Each row below has a hidden score, from 0 to 20, with 10 about the middle. What is it? The score is a weighted sum of the row's numbers plus the product of two more (or one squared), each taken from its middle value.
[-1.7 -0.1 -0.9  0.6 -1.6 -0.7  0.7 -1.3  0.  -1.7  1.8  0.6  0.2  0.8
  0.3  2.1] -> 13
[-1.6 -0.4  0.6  0.5 -1.   0.6  0.2  0.2  2.  -2.3  1.4  2.3 -1.2  0.6
 -0.1  0. ] -> 12
[-0.6 -0.8 -0.8  0.5 -0.4 -0.8  1.4 -1.  -0.3  0.5 -0.2 -1.1 -0.8  1.3
  0.3  0.2] -> 12
[-1.8 -1.3 -1.   0.7 -1.7 -0.4  0.  -1.2  0.7 -0.5 -1.1 -0.4  0.5  1.2
 -1.   0.8] -> 9
[ 2.5  2.6  0.4 -0.3  1.7  0.3 -1.7  1.7 -1.8  1.1  0.1 -0.5  1.  -1.2
 -0.7 -0.8] -> 1
[ 0.7 -1.3  1.3 -1.4 -0.1 -0.1 -1.4 -0.7  0.1  1.9 -0.4 -2.2  0.  -1.3
  0.7  2. ] -> 9
[-1.5 -0.1 -1.1  1.1 -1.  -0.1 -0.1 -0.3  0.2 -1.2 -0.6  0.7  0.9  1.2
 -1.2 -0.3] -> 13
[-0.3  0.5 -1.1  1.2 -0.5 -1.3  0.1 -0.5 -1.8  0.8 -1.5 -2.1  0.6  2.
 -1.1  0. ] -> 7
[ 0.6 -0.2  0.8 -0.6  0.6  0.1 -0.9  0.5 -0.8  0.7  0.1 -0.2  0.5 -0.7
  0.7 -0.6] -> 8
[-1.   0.9  0.   1.1 -1.   0.2 -0.9  0.6 -0.5 -1.9  0.2  1.2  1.4  0.5
 -1.2  0. ] -> 10
[ 0.2 -0.1  0.9 -0.3 -0.3 -0.6 -2.   0.1 -1.5  1.1 -1.3 -1.5  1.5  0.
 -0.4 -0.1] -> 1
[ 0.9  1.2  0.4 -0.5  0.7  0.6 -1.   0.7 -0.7 -0.9  1.8  1.1  0.9 -1.4
  0.8  0.1] -> 13
[ 0.7 -0.4  0.9 -0.9  0.6  0.4 -0.8  0.2  0.   0.8  0.4 -0.4 -0.2 -0.9
  1.  -0.2] -> 4
[-1.3 -1.7  0.6  0.1 -1.2  0.1  0.  -0.8  0.6 -0.4 -0.7 -0.3 -0.3  0.3
  0.   1. ] -> 7
[ 0.6  0.3 -1.1  0.2  0.7  0.5  0.9  0.1  1.   0.6 -0.2  0.  -1.1  0.
 -0.3 -0.6] -> 10
[-2.1 -1.5 -0.7  0.8 -1.6 -1.1  0.9 -1.4  0.2 -0.6 -0.3 -0.6 -0.5  2.3
  0.1  0.4] -> 9
[ 0.9  1.  -0.1  0.4  0.6  0.7  0.2  0.7 -0.6 -0.4  0.1  0.5  0.3 -0.5
 -0.1 -0.2] -> 12
[-1.  -0.2  1.5 -0.5 -0.4 -1.2 -1.4 -0.1 -0.9 -0.3 -0.1  0.2  1.8 -0.3
  0.  -0.1] -> 5
[ 1.  -0.2  0.8 -1.   0.7  0.5 -0.5  0.4  0.   0.5  0.8 -0.1 -0.3 -1.4
  1.2  0.1] -> 8
[ 1.5  1.   0.8 -0.9  1.   0.5 -1.1  0.7 -0.7  0.2  1.1  0.   0.6 -1.6
  0.6  0.5] -> 9
[ 1.2 -0.3  0.8 -0.7  0.9  0.3 -0.4  0.5 -0.5  1.   0.1 -0.2  0.  -1.
  1.2 -0.6] -> 8
[ 0.9  1.2 -1.   0.8  0.9 -0.3  1.7  0.6 -0.1  0.3  0.5  0.1 -1.7  1.3
  0.1 -1.4] -> 13
[-0.1  0.9  1.2 -0.2  0.4 -1.1 -1.5  0.7 -1.9  0.1 -0.5  0.   2.3 -0.3
 -0.3 -1. ] -> 10
[-0.5  0.1 -1.1  0.7 -0.3  0.2  0.3 -0.1  0.1 -0.4 -0.7  0.3  0.3  0.9
 -1.  -0.7] -> 11
[-1.5  0.1 -1.2  0.7 -1.1  0.5  0.6 -0.4  1.8 -2.3  1.4  2.3 -0.2  0.5
 -0.6  0.1] -> 14
[ 1.1  1.4  0.1  0.6  0.7  0.4 -0.4  1.1 -0.7  0.1 -0.6 -0.3  0.2  0.
 -1.2 -0.4] -> 10
[-1.3 -1.3 -0.9 -0.2 -1.5 -0.1 -0.1 -1.6  1.3 -0.1 -0.4 -0.8  0.   0.1
 -0.6  2.2] -> 15
[-1.4 -0.6  1.5 -0.1 -0.7 -1.3 -1.3  0.1 -1.2 -0.3 -0.8  0.3  2.   0.7
 -0.1 -1.3] -> 6
[-0.2  0.3 -0.8  1.3 -0.1 -1.2  0.9 -0.1 -1.3  0.9 -1.4 -1.4 -0.2  2.5
 -0.7 -1.4] -> 9
[ 0.7  0.2 -0.9  0.3  0.9 -0.3  1.8 -0.3 -0.1  0.8  0.3 -0.6 -1.6  0.7
  0.6 -0.5] -> 12
[ 0.3 -0.2 -1.1  0.1  0.4  0.6  1.1 -0.2  1.2  0.5 -0.2  0.  -1.   0.
  0.  -0.2] -> 12
[ 0.  -0.8 -0.6  0.2  0.3 -0.3  2.4 -0.6  0.5  0.6  0.4 -0.4 -2.   1.1
  1.4 -0.4] -> 12
[ 1.   1.6 -0.1  0.9  0.3  0.  -1.1  1.1 -1.7  0.3 -1.5 -0.9  1.4  0.5
 -1.9 -0.6] -> 10
[ 1.4  1.8  0.3 -0.3  1.   0.3 -1.4  1.2 -1.5 -0.4  1.   0.3  1.6 -1.3
  0.  -0.1] -> 17
[-0.2  0.1 -1.   0.4 -0.2  0.3  0.7  0.   0.6 -0.1 -0.4  0.3 -0.3  0.4
 -0.6 -0.5] -> 12
[-2.1 -2.4 -0.6  0.1 -1.7 -0.9  1.5 -2.1  0.8  0.1  0.1 -0.9 -1.3  1.7
  1.2  1.1] -> 17
[-0.2  0.4  0.5 -0.1 -1.1  0.6 -1.3 -0.4  1.2 -1.2  1.3  0.1 -0.2 -1.
 -0.7  2.9] -> 17
[-0.6  0.4  0.   0.5 -0.6  0.2 -0.4  0.2 -0.5 -1.4  0.2  0.7  1.  -0.2
 -0.5  0.7] -> 8
[-0.2  0.4 -0.6  0.8 -0.7 -0.9  0.4 -0.5 -0.1  0.5 -0.2 -1.5 -0.9  1.7
 -0.9  0.4] -> 17
[ 0.3 -1.8  1.9 -2.1  1.2 -0.2  0.8 -0.3  1.1  1.3  0.6  0.4 -1.5 -1.5
  2.7 -0.6] -> 11
[ 0.5 -0.7  1.  -0.8  0.5  0.2 -0.5  0.1 -0.2  0.8  0.  -0.3  0.  -0.5
  1.1 -0.3] -> 7
[-0.4  1.  -1.4  0.8 -0.7  0.  -0.5 -0.1 -0.4 -0.7 -0.5  0.   1.5  0.4
 -1.8  0.5] -> 12
[ 0.5  1.4  1.1 -0.5  0.8 -0.8 -1.1  1.  -1.9  0.2 -0.2  0.3  1.8 -0.6
  0.1 -1.5] -> 9
[-0.4 -1.4 -0.7 -0.3 -0.1  0.8  1.9 -0.9  2.3  0.1  0.3  0.8 -2.   0.
  0.9 -0.2] -> 15
[ 0.8  1.1  1.1 -0.7  0.7 -0.9 -1.3  0.7 -1.6  0.8 -0.4 -0.5  1.6 -1.
 -0.1 -0.6] -> 6
[-1.  -0.3 -1.1  0.6 -0.7  0.3  0.4 -0.5  1.  -0.9  0.   0.7 -0.1  0.5
 -0.6  0.1] -> 11
[ 0.7  0.9 -1.2  0.   0.5  1.   0.8  0.1  1.6 -0.4  1.   0.9 -1.2 -0.8
 -0.4  0.4] -> 13
[ 0.9  0.3  0.4  0.3  0.8  0.6  0.8  0.9  0.4  0.1 -0.2  0.6 -1.2 -0.1
  0.1 -1.2] -> 9
[-0.9 -0.1 -1.   0.4 -1.2 -1.   0.5 -1.4 -0.4 -0.4  0.4 -1.1  0.   0.7
 -0.1  1.9] -> 14
[ 2.1  1.7  0.5 -0.5  1.5  0.5 -1.1  1.3 -1.3  0.5  0.7 -0.1  0.8 -1.5
  0.2 -0.4] -> 11
[ 0.4  0.6  0.   0.4  0.3  0.8  0.5  0.7  0.2 -1.   0.7  1.3 -0.1 -0.4
  0.2 -0.2] -> 11
[ 1.3  0.6  0.6 -0.8  0.9  0.3 -0.9  0.8 -0.9  0.6  0.4 -0.2  0.6 -1.1
  0.5 -0.2] -> 8
[ 0.6  0.6  0.8  0.2  0.5 -0.3 -1.4  1.1 -1.8  0.6 -0.9 -0.3  1.4  0.4
 -0.5 -1.8] -> 11
[-0.8 -0.3 -0.9  0.6 -0.6  0.2  0.5 -0.2  0.9 -0.3 -0.7  0.4 -0.3  1.1
 -0.7 -0.9] -> 9
[-1.1 -2.1 -0.6  0.2 -0.6  0.2  1.3 -1.1  1.3  0.6 -1.2 -0.3 -1.1  0.9
  0.3 -0.4] -> 10
[ 0.  -0.1  1.4 -0.9  0.5 -1.1 -1.   0.2 -1.1  0.8 -0.6 -0.4  1.1 -0.7
  0.3 -0.7] -> 6
[-0.7  0.  -0.9  0.6 -0.4 -0.7  1.5 -0.9  0.  -0.5  0.6  0.  -0.9  1.2
  0.3  0.1] -> 13
[-1.2 -0.1 -0.9  0.5 -1.4 -0.6  0.5 -1.4  0.  -1.4  1.3 -0.2  0.   0.4
  0.2  2.5] -> 10
[ 0.4  0.3 -1.2 -0.2  0.4  0.8  1.4 -0.2  1.8 -0.6  1.2  1.1 -1.3 -1.
  0.2  0.5] -> 17
[ 0.1  0.5  0.   0.5  0.1  0.5  0.   0.4  0.  -0.9  0.2  0.7  0.1 -0.4
 -0.2  0.4] -> 8
[ 0.  -0.9  1.2 -0.7  0.3  0.6 -0.2  0.3  1.2 -0.5  1.5  1.4 -0.9 -0.5
  1.3 -0.8] -> 9
[-1.4 -2.2 -0.5  0.1 -0.7  0.5  2.  -1.   2.4 -0.2 -0.3  0.9 -1.8  1.3
  0.7 -1. ] -> 13
[-0.5  0.5 -1.   0.8 -0.8 -0.1 -0.4 -0.4  0.1 -0.1 -1.  -0.6  0.8  0.5
 -1.8  0.9] -> 9
[ 1.5 -0.1  0.2  0.1  0.7  0.2 -0.1  0.3 -1.1  2.1 -2.2 -2.1 -0.2 -0.1
 -0.5  0.1] -> 6
[ 0.6 -0.6  0.3  0.3  0.2  0.1  0.   0.1 -0.8  1.4 -2.  -1.5  0.   0.4
 -0.5 -0.1] -> 7
[-1.2 -0.2 -0.8  1.1 -0.6 -0.6  1.6 -0.2  0.3 -1.1  0.7  1.  -1.   2.3
  0.2 -1.2] -> 13
[-0.1 -0.8 -0.8 -0.1 -0.4  0.1  0.4 -1.   0.7  1.  -1.  -1.3 -0.4  0.
 -0.6  1.2] -> 11
[-1.1 -0.3 -0.8  0.6 -1.  -0.8  1.  -1.1 -0.3 -0.8  0.6 -0.3 -0.2  1.3
  0.2  1. ] -> 10
[-0.8 -1.7 -0.6  0.1 -1.3 -0.8 -0.5 -1.8  0.2  2.4 -3.3 -3.3  0.1  1.1
 -1.4  1.1] -> 8
[-0.4  1.6  1.  -0.4 -0.1 -1.  -1.8  0.5 -1.4 -1.2  1.   1.2  2.6 -1.
 -0.3  0.4] -> 9
[ 0.2 -1.6  0.7 -0.2  0.1  0.4  0.7 -0.3  0.5  1.2 -1.4 -1.1 -1.3  0.1
  0.6  0.1] -> 7
[ 0.3 -0.5 -0.8  0.4  0.6 -0.3  2.5 -0.3 -0.1  0.4  0.3 -0.1 -1.8  1.
  1.5 -1. ] -> 10
[ 0.6 -0.6  0.6 -0.3  0.   0.2  0.  -0.2  0.4  1.1 -1.  -1.5 -0.9 -0.4
 -0.2  1.1] -> 12
[-0.4  1.  -1.3  1.  -0.2 -0.6  1.  -0.1 -0.8 -0.5  0.3 -0.1 -0.2  1.5
 -0.5 -0.3] -> 13
[ 0.1 -0.4 -1.   0.2  0.2  0.5  0.9 -0.3  0.7  0.8 -0.7 -0.3 -0.7  0.3
 -0.1 -0.1] -> 10
[-0.1 -1.4  0.3  0.1  0.3  0.6  1.2  0.   0.9  0.2 -0.3  0.3 -1.3  0.1
  1.2 -0.8] -> 6
[-1.8 -2.  -0.6  0.7 -1.  -1.   1.8 -1.2  0.6  0.  -0.3 -0.3 -1.4  2.2
  1.  -0.5] -> 8
[-0.5 -0.2 -0.8  0.5 -0.9 -0.5 -0.3 -0.7  0.1  1.1 -2.  -1.7  0.3  0.9
 -1.9  0.6] -> 10
[-0.2  0.7 -1.1  0.5 -0.1  0.6  0.7  0.1  1.6 -1.2  0.8  1.6 -0.8  0.4
 -0.6 -0.5] -> 12
[-0.8  0.  -0.8  0.7 -0.4  0.3  0.6  0.   1.6 -0.8 -0.1  1.  -0.9  1.
 -0.9 -1. ] -> 11
[-0.2  0.5 -0.6  0.6  0.1 -0.1  1.7 -0.1  0.9 -0.7  1.7  0.8 -2.   1.1
  0.5 -0.3] -> 17
[ 1.8  0.5  0.6 -0.9  1.7  0.5 -0.3  1.  -0.5  1.1  0.4  0.1 -0.3 -1.
  1.2 -1.1] -> 9
[-1.1 -0.7 -0.8  0.7 -0.4 -0.3  2.5 -0.4  1.2 -1.2  1.4  1.5 -2.   1.8
  1.2 -1.2] -> 13
[ 0.2  1.6  0.2  0.6 -0.7  0.5 -1.2  0.5  0.1 -1.4  0.9  0.6  0.5 -0.6
 -1.4  1.4] -> 11
[-0.1  0.5 -1.3  0.1 -0.3  0.4  0.3 -0.4  0.7 -0.6  0.5  0.3  0.1 -0.5
 -0.6  1.3] -> 13
[ 0.9  0.8 -0.9  0.4  0.8  0.5  0.8  0.5  0.9  1.1 -0.9 -0.4 -1.2  0.6
 -1.2 -1.1] -> 6
[-1.2 -0.3 -1.1  0.5 -1.   0.2  0.3 -0.8  0.6 -0.8 -0.2  0.3  0.4  0.4
 -0.8  0.8] -> 12
[-0.9 -0.2  0.1  0.8 -0.8  0.4 -0.1  0.3  0.  -1.6  0.2  1.3  0.6  0.4
 -0.1  0. ] -> 8
[ 1.1  0.5  0.1  0.5  0.6 -0.1 -0.4  0.5 -1.4  1.3 -1.9 -1.6  0.3  0.1
 -1.  -0.3] -> 7
[-1.2 -1.2 -0.9  0.4 -1.1 -0.1  0.1 -1.1  0.7  0.2 -1.  -0.6  0.1  0.9
 -0.8  0.9] -> 9
[-0.8 -0.4 -1.1  0.7 -0.8 -0.2  0.1 -0.5 -0.1  0.3 -1.6 -0.5  0.5  1.2
 -1.1 -0.3] -> 8
[ 0.5  0.6  0.8 -0.6  0.7  0.7 -0.6  0.9  0.7 -1.   2.1  1.7 -0.4 -1.
  0.9 -0.5] -> 11
[ 0.8 -0.1 -0.6  0.3  1.  -0.2  2.5  0.1  0.3  1.2  0.  -0.4 -2.6  1.4
  1.  -1.6] -> 14
[-0.5 -1.4 -0.9 -0.4 -0.5  0.3  1.  -1.   1.6  0.5 -0.3 -0.3 -1.  -0.1
  0.3  0.7] -> 14
[ 1.5  0.7  0.8 -0.3  1.3 -0.1 -1.3  1.3 -1.5  1.4 -0.8 -1.1  0.7 -0.2
 -0.1 -1.4] -> 9
[ 0.2 -0.5  0.5  0.1 -0.2  0.2  0.1  0.2  0.4  0.6 -1.  -0.6 -0.8  0.4
 -0.4 -0.3] -> 10
[ 1.5 -0.4  0.9 -1.1  1.6  0.6  0.4  0.8  0.2  1.   0.7  0.4 -1.1 -1.2
  1.9 -1.2] -> 10
[ 2.3  0.7  0.8 -0.7  2.2  0.5 -0.3  1.4 -0.6  1.7  0.  -0.5 -0.8 -0.9
  0.9 -1.8] -> 6
[ 0.2  0.6 -1.1  0.1 -0.5  0.3 -0.3 -0.5  0.9  0.2 -0.1 -0.7 -0.2 -0.4
 -1.3  1.7] -> 13
[ 0.1  1.6 -1.5  0.7  0.1  0.   1.3  0.1 -0.4 -1.8  2.5  1.3  0.   0.
  0.5  0.6] -> 14
[ 0.7  0.4  0.1  0.5  0.   0.  -0.7  0.4 -1.   0.4 -1.4 -1.   0.5  0.2
 -0.9 -0.1] -> 5
[-1.2 -1.1 -0.9  0.4 -1.   0.1  0.5 -0.7  1.1 -0.3 -0.5  0.2 -0.3  1.
 -0.3  0.1] -> 10
[ 1.4  0.1  1.5 -1.4  1.5 -0.7 -0.2  0.6 -0.9  2.  -0.6 -0.8  0.1 -1.2
  0.9 -0.9] -> 8
[-0.1  1.2 -0.9  1.3  0.4 -0.7  1.2  0.7 -0.2 -0.3  0.3  0.5 -1.1  2.1
 -0.6 -1.9] -> 13
[ 0.2  0.5 -0.9  0.8  0.1 -0.7  1.4 -0.3 -0.8 -0.1  0.3 -0.5 -0.5  0.9
  0.3 -0.1] -> 7
[ 1.3  0.7  0.7 -0.5  0.4 -0.2 -1.8  0.4 -1.5  1.3 -0.8 -1.6  1.4 -0.9
 -0.4  0.5] -> 3
[ 1.9  1.9  1.  -1.   1.8 -0.4 -0.8  1.1 -1.5  1.   0.3  0.1  1.2 -1.7
  0.2 -0.7] -> 10
[ 0.  -1.9 -0.3 -0.2  0.  -0.7  1.9 -1.2  0.7  2.  -0.8 -2.1 -2.6  1.3
  1.2  0.2] -> 18
[-2.  -0.8 -0.9  1.  -1.2 -0.7  1.3 -0.9  0.2 -1.4  0.6  0.5 -0.5  2.
  0.4 -0.1] -> 9
[-0.5 -0.9  0.5  0.   0.1  0.9  1.2  0.1  1.4 -1.1  0.9  1.7 -1.3 -0.2
  1.3 -0.4] -> 8
[ 0.7 -0.3  0.2 -0.1  0.2  0.6  0.2  0.1  0.   0.6 -0.8 -0.8 -0.4 -0.5
  0.2  0.6] -> 7
[ 1.1  0.1  0.3 -0.1  1.   0.9  1.   0.8  0.7  0.2  0.1  0.4 -1.5 -0.4
  0.4 -0.6] -> 11
[-1.2 -1.4 -0.6  0.5 -1.  -0.8  1.4 -1.6  0.3  0.4 -0.3 -1.  -1.3  1.7
  0.6  0.7] -> 13
[ 0.8  2.1 -0.1  1.   0.2  0.1 -0.9  1.3 -1.5 -0.4 -0.7  0.1  1.3  0.1
 -1.6 -0.5] -> 10
[ 0.2  0.7  0.8 -0.2  0.3  0.4 -1.   0.8 -0.3 -0.9  1.3  1.1  0.6 -0.6
  0.4 -0.4] -> 12
[ 0.7 -1.   0.4 -0.1  0.2  0.2  0.3 -0.2 -0.1  1.5 -1.4 -1.5 -0.7 -0.2
  0.2  0.5] -> 7
[-0.2  0.3  1.2 -1.1  0.5 -0.4 -0.5  0.2 -0.1 -0.8  1.6  1.4  0.7 -1.3
  1.2 -0.2] -> 10
[ 1.2  0.8 -0.1  0.1  0.8  0.8  0.5  0.8  0.1 -0.3  0.5  0.6 -0.5 -0.9
  0.2  0.2] -> 10
[-0.7 -1.1 -0.8  0.4 -0.3  0.   1.  -0.6  1.   0.5 -1.2 -0.3 -0.8  1.1
 -0.3 -0.8] -> 9
[-0.6 -1.4  1.6 -1.5  0.6 -0.2  0.8  0.   1.2 -0.5  1.6  1.9 -0.8 -1.1
  2.5 -1. ] -> 8
[-0.3 -1.4  1.2 -0.8 -0.4 -0.5 -1.3 -0.4 -0.5  1.4 -1.2 -1.7  0.5  0.2
  0.3  0. ] -> 2
[ 0.4  1.5  1.1 -0.6  0.6 -0.6 -1.1  0.8 -1.4 -0.4  0.7  0.8  2.  -1.2
  0.1 -0.5] -> 10
[-0.5  0.2 -1.3  0.3 -0.5  0.4  0.6 -0.6  1.3 -1.2  0.9  1.1 -0.1 -0.5
 -0.2  1. ] -> 12
[-0.5 -0.5 -0.9  0.2 -0.2  0.3  0.9 -0.3  1.3 -0.1 -0.2  0.6 -0.9  0.7
 -0.2 -0.5] -> 10
[-1.3 -2.6  0.9  0.  -0.7  0.3  0.8 -0.6  1.3  0.  -0.8  0.1 -1.4  1.
  0.9 -0.4] -> 7
[ 0.3  1.1 -0.8  0.3 -0.1  0.3  0.2 -0.2  1.3 -0.1  0.3  0.  -0.8 -0.2
 -1.3  1. ] -> 17
[ 0.2  0.6  1.4 -0.9  0.7 -0.7 -0.7  0.4 -0.7  0.   0.6  0.6  1.1 -1.2
  0.7 -0.3] -> 7
[-1.  -0.2 -1.   0.3 -1.   0.   0.3 -0.9  0.9 -0.5 -0.3  0.1  0.1  0.2
 -0.8  1. ] -> 13
[-1.5 -1.2  1.2 -0.3 -1.4 -0.5 -1.8 -0.7 -0.3 -0.5 -0.3 -0.3  1.4  0.3
  0.   0.8] -> 4
[ 0.7  1.2  1.  -0.8  1.1 -0.4 -0.5  0.9 -0.8 -0.5  1.4  1.2  1.  -1.6
  0.9 -0.6] -> 10
[ 0.3  0.1  0.1 -0.2  0.2  1.   0.9  0.1  0.5 -1.1  1.3  1.4 -0.6 -1.1
  0.8  0.7] -> 12
[ 0.2 -0.2  0.3  0.3 -0.2  0.3 -0.5  0.2 -0.6  0.7 -1.3 -1.   0.2  0.2
 -0.6  0.4] -> 7
[ 1.4  0.   1.  -0.6  1.  -0.1 -0.8  0.8 -0.7  1.8 -0.9 -1.1  0.  -0.3
  0.3 -1.3] -> 3
[-0.8  0.5 -0.8  0.8 -0.2 -0.5  1.5 -0.2  0.9 -1.3  1.8  1.3 -1.3  1.4
  0.3 -0.4] -> 14
[ 0.9  0.5  0.7 -0.7  0.8  0.7 -0.4  0.9  0.1 -0.5  1.5  1.3 -0.2 -1.1
  1.  -0.6] -> 10
[ 0.4  0.3 -1.1  0.4  0.5  0.6  1.1  0.3  0.3  0.3 -0.6  0.3 -0.5  0.5
 -0.4 -1.2] -> 12
[-1.5 -0.8 -0.9  0.  -1.1  0.6  0.8 -1.2  1.9 -1.6  1.3  1.5 -0.3 -0.4
  0.1  1.3] -> 15
[ 0.7 -0.2  0.9 -0.8  0.4  0.1 -1.   0.3 -0.6  0.9  0.  -0.8  0.4 -0.9
  0.6  0.2] -> 7
[ 0.9  1.3  1.2 -0.8  0.9 -0.8 -1.4  0.8 -1.7  0.7 -0.2 -0.5  1.7 -1.2
 -0.3 -0.3] -> 8
[-1.  -1.2  1.5 -1.   0.2 -0.6  0.3  0.1  0.3 -0.3  0.4  1.5  0.1 -0.2
  1.7 -1.5] -> 8
[ 1.  -0.7  0.5 -0.2  0.5  0.4  0.5  0.2  0.1  1.6 -1.4 -1.3 -1.  -0.2
  0.1 -0.1] -> 9
[-1.3 -1.  -0.6  0.4 -1.4 -1.3  0.2 -1.6 -0.1  0.9 -1.1 -2.2 -0.4  2.
 -0.7  1.3] -> 15
[-0.2 -0.7  0.3  0.2 -0.1  0.2  0.2  0.  -0.1  0.3 -1.  -0.4 -0.1  0.2
  0.2 -0.2] -> 6
[-0.5  0.5  0.5  0.4 -0.8  0.4 -0.8  0.3  1.1 -1.1  0.7  0.7 -0.4  0.1
 -1.1  1. ] -> 13
[-1.3 -0.8  0.6  0.6 -1.7 -0.4 -1.4 -0.5 -0.6 -0.2 -1.7 -1.2  1.1  1.2
 -1.5  0.7] -> 5
